Each row has a name. Each question is about the rows just above it.

[114 129 127 178 117 174  72 150 126]  F
[132 162  98 118  88 180 169 143 137]  L
[149  92 172  90 158  96 111  95 127]  V
[107 158  89  89 103 159 128 157 125]  K
[141 107 122 161 132 107 106 158 121]  G
[181  84 130 141 138 139  79  95 115]  M
[139 140 122 161 118 178  70 122 121]  Y
[ 94 115 189  83 157  98  95 129 133]  J
[103 151 171 141 106 183 136 151 152]  X
[ 92 116 156 165 158  83  88 135 119]  W
The one value in M and G:	[141]
The one value in L and W:	[88]
Shared by W and J:	[83]
The row with [132 162  98 118  88 180 169 143 137] is	L
The one value in M and Y:	[139]

[200  66  60  67  67  59 205  64  59 203] = saku
[ 53 195 199  49 200 199  51 198 201  55] = nupam
[199  65  67 207  71  65 200  64 190  61] = vele
[ 56 192 195  57 189 192  55 194 194  68] = Devom
[199  65  61 207  71  65 200  64  63 202] = Gez
[ 50 193 200  50 193 204  52 193 201  52] = Kod
[201  67  68  66  69 191 202  66  66 200] = lizis
[199  65  61  59 190  65 200  67  63 202] = losa
[ 59 190 198  58 191 197  66 191 194  56] = kugof
The one value in losa and Kod:	[200]
Shared by kugof and nupam:	[198]
Shared by nupam and kugof:	[198]
Whose row is [199  65  61  59 190  65 200  67  63 202]?	losa
Whose row is [ 59 190 198  58 191 197  66 191 194  56]?	kugof
Shared by Devom and lizis:	[68]

[169 187  72 181  71  67 185]  lamot
[169 187  72 182  71  70 190]  Mibi
[181 188  70 181  69  70 186]  Zoko
Which value is in both Mibi and Zoko?	[70]
The one value in lamot and Zoko:	[181]

[123 114 129 131 128 115 131 135 127 136 126 170 133 126 108] -> rotad
[123 129 129 131 123 115 100 133 127 136 126 155 131 126 112] -> limu
[123 120 129 131 136 115 103 176 127 136 127 152 131 126 112] -> zivi
[136 121 132 135 134 115  95 170 121 136 126 149 131 126 108] -> Rito
Whose row is [136 121 132 135 134 115  95 170 121 136 126 149 131 126 108]?	Rito
Which row holds [123 114 129 131 128 115 131 135 127 136 126 170 133 126 108]?	rotad
[123 120 129 131 136 115 103 176 127 136 127 152 131 126 112] is in which row?	zivi
Whose row is [123 129 129 131 123 115 100 133 127 136 126 155 131 126 112]?	limu

[120 149 134 124] : tet
[118 142 135 134] : Kam
[116 135 190 136] : guku
[135 143 180 124] : Bof
The one value in guku and Kam:	[135]
The one value in Kam and tet:	[134]
Shared by Kam and Bof:	[135]
The one value in Kam and guku:	[135]
The one value in guku and Bof:	[135]

